In the rows, 128 means zero.
Where one turn sends some rows of the set: a few examples, then the rows asked
K795: [146 127 132 167 122 105 105 144 151  90 127 116 137 119  99 135 113 114]
K942: [145 131 129 168 123 110 103 138 154  91 121 116 140 115 100 138 111 111]
K557: [122 149 135 154  84 134 115 139 126  99 137  93 125 172 136 126 127 113]
K610: [123 137 136 172 110 122 124 115 110 103 143  93 132 151 169 167 102 133]
K651: [136 121 138 123 108  82 114 126 122 107 119 127 139 124 111 152 113 107]
K2: [113 164 128 150 122 100 118  88 104  88 132 100 114 123 113 167  89  70]
K696: [107 130 118 168 132  94 134 129 117 105 142 108 111 149 170 154 104  97]
K63: [131 150 141 132 111 112  88 140 146  87 122 115 147 119 122 125 115 124]
K132: [ 94 146 144 159 131 108 122 121 121  99 154  69 102 159 135 140  83 106]
K252: [138 190 110 122 121 110 108  99 119 109 144  93 122 133 108 148 113  99]
K765: [127 126 129 138 110 128 109 147 153  88 120 106 134 122 102 140  85 116]
K186: [131 148 142 131 109 110  91 144 142  84 128 115 144 120 122 119 114 121]
K837: [121 122 126 142 106 125 109 151 151  88 125 105 134 122 103 139  85 114]
K197: [128 120 128 123  92  94 117 125 118  97 124 129 148 123 122 149 106 105]
K372: [136 177 104 159 128 102 113  92 118  99 134  96 126 124 108 155 120  76]
K29: [136 178 109 163 136  96 122  93 108 102 137  96 127 119 107 159 118  84]
K792: [142 144 142 175 105 106 111 131 133 109 136 104 109 172 118 139 139 116]
K524: [146 179 132 142 108 110  90 140 127  95 140  95 105 129 100 158  87  84]
K117: [116 135 134 166 122 114 124 122 118 110 135  81 127 152 164 174 102 134]
K972: [115 130 151 144 118  99  89 132 147  76 108 112 133 117 121 142 101 100]
K568: [134 146 140 144 133 112 141 132 113 116 158 111 109 164 158 133 101 118]
K829: [141 179 112 158 106 104  86 137 125  88 139  98 115 120 110 161  99  79]
K37: [ 88 154 142 147 156 120 139 113 118 105 139  85 137 129 136 150 108  89]
K929: [147 122 139 133 117 108 134 138 115 106 116 104 156 123 111 137 113  97]
K544: [ 96 131 121 155  88 118 112 137 138  98 124  88 111 169 131 153 110 104]
K661: [112 165 148 148 151 127 139 112 112 110 152  95 143 132 136 135 122  99]
K31: [111 142 131 158 138 104 130  93 127 116 166 133 113 135 119 170 109 109]
K877: [130 119 122 133 121  98 131 142 123 106 108  96 157 117 115 148 111  94]
K118: [113 140 138 193 128  92 116 107 121  94 162  96 101 156 131 145  99 100]
K893: [127 133 149 167 126 109 123 116 116 115 138  88 119 155 159 174 102 137]
K19: [129 169 127 118 117 126 120 101 116 101 137  85 112 138 100 154  82  82]
K391: [141 178 135 152 108 111  90 138 119  81 135  91 114 125 111 155  91  69]
K247: [101 146 121 141 118 125 132 100 120 110 174 129 122 137 126 163  94 113]
K913: [137 190 116 124 123 111 117  97 107 109 148 100 123 129 110 149 108 108]
K406: [107 157 115 151 114 112 116 122 123 110 174  83 111 159 136 136  95 132]
K927: [111 132 140 171 116  96 108 134 141 107 113  82 105 168 127 153 130  99]
K54: [116 127 151 146 122  95  92 138 148  76 110 110 131 118 119 137 105 101]
K447: [114 134 130 156 119 120 143 133 109  99 151 107 114 158 164 142  86  97]
K920: [121 165 123 182 130 101 116 116 115 101 168  81 124 153 145 126 123 114]
K401: [139 189 119 142 117 104  85 143 127  95 135  86 115 120 108 155 104  86]
K891: [121 171 126 123 117 127 130 105 104 100 141  85 118 132 104 155  78  87]
K206: [128 143 122 163 147  92 136 133 121 123 147 108 109 153 158 146 115 117]
K133: [123 162 128 147 118 106 115  87 113  83 130  97 112 128 109 161  94  62]
K167: [134 136 152 178 120 121 128 115 109 105 142  91 127 156 161 161 103 130]

K247 -> K661
K829 -> K391
Now find these:
K891 -> K913
K197 -> K929
K447 -> K568
K837 -> K186
K19 -> K252
K610 -> K167
K406 -> K920
K63 -> K942
K544 -> K557

